In the rows, zero is written as 128.
Rotation paths and how fast each direction turns (degrees each step)
Each turn is a multiple of 5 degrees from 10 to 175, or 0.
Each row of a path follows its step; steps can be skipped.

step 0: [129 124 126 129 120 126 126 127 143 128 132 124 134 129 130 144 137 121
 125 125 130 132 120 132 128 130 132 111 120 140 124 134 121]
step 1: [123 134 119 119 123 137 123 125 124 133 122 120 131 117 126 128 130 139
 137 128 127 130 128 126 125 143 121 126 142 138 130 118 131]
step 2: [124 134 130 132 122 126 126 123 127 130 120 133 110 123 124 124 128 124
 113 118 129 133 129 133 122 126 137 134 118 125 119 113 129]
step 3: [123 124 128 133 127 131 115 129 123 135 132 126 126 131 133 124 129 124
 124 138 134 136 132 117 123 130 125 134 123 126 143 143 143]
step 4: [127 130 126 123 131 131 136 130 134 134 128 120 118 142 131 111 132 129
 138 137 130 120 126 129 135 128 135 121 126 115 125 128 118]
step 5: [119 124 140 129 131 131 137 133 119 123 128 136 140 130 111 130 121 124
 136 130 127 126 113 128 126 129 134 135 124 136 125 132 127]
step 6: [134 133 131 125 119 126 133 121 132 121 141 126 129 121 140 141 132 130
 126 118 139 129 122 127 130 134 137 125 128 130 133 135 116]
step 7: [133 138 120 127 123 129 127 126 123 125 119 136 129 120 124 129 130 126
 139 129 119 136 134 123 132 135 132 113 142 130 128 123 141]
step 8: [136 133 126 127 117 127 118 128 137 129 118 125 122 123 126 119 131 119
 122 120 134 125 122 137 120 126 122 130 114 132 112 130 134]
step 9: [117 128 130 130 138 133 107 117 123 132 122 121 127 128 134 131 124 137
 131 136 128 132 124 116 124 131 121 131 120 125 135 129 126]
step 10: [123 132 118 120 130 130 135 132 133 130 136 130 119 131 130 119 135 133
 123 144 122 127 125 132 127 119 147 131 122 124 127 119 124]
step 11: [115 117 135 129 129 134 136 140 128 137 125 133 138 130 130 128 120 114
 121 128 131 127 117 125 126 138 132 125 133 135 133 135 131]
Speeds:
[129 125 129 126 130 130 121 126 129 128 130 129 125 129 127 124 126 127
 125 131 126 128 131 129 123 132 129 129 128 126 126 127 127]  55
[126 128 130 126 126 133 130 129 130 127 132 128 133 130 128 130 122 127
 128 130 128 126 129 130 130 127 130 125 127 126 128 127 128]  60
[128 125 129 129 129 125 126 127 125 124 126 126 126 129 129 129 122 128
 125 125 130 128 127 131 128 128 129 127 124 132 131 131 128]  120
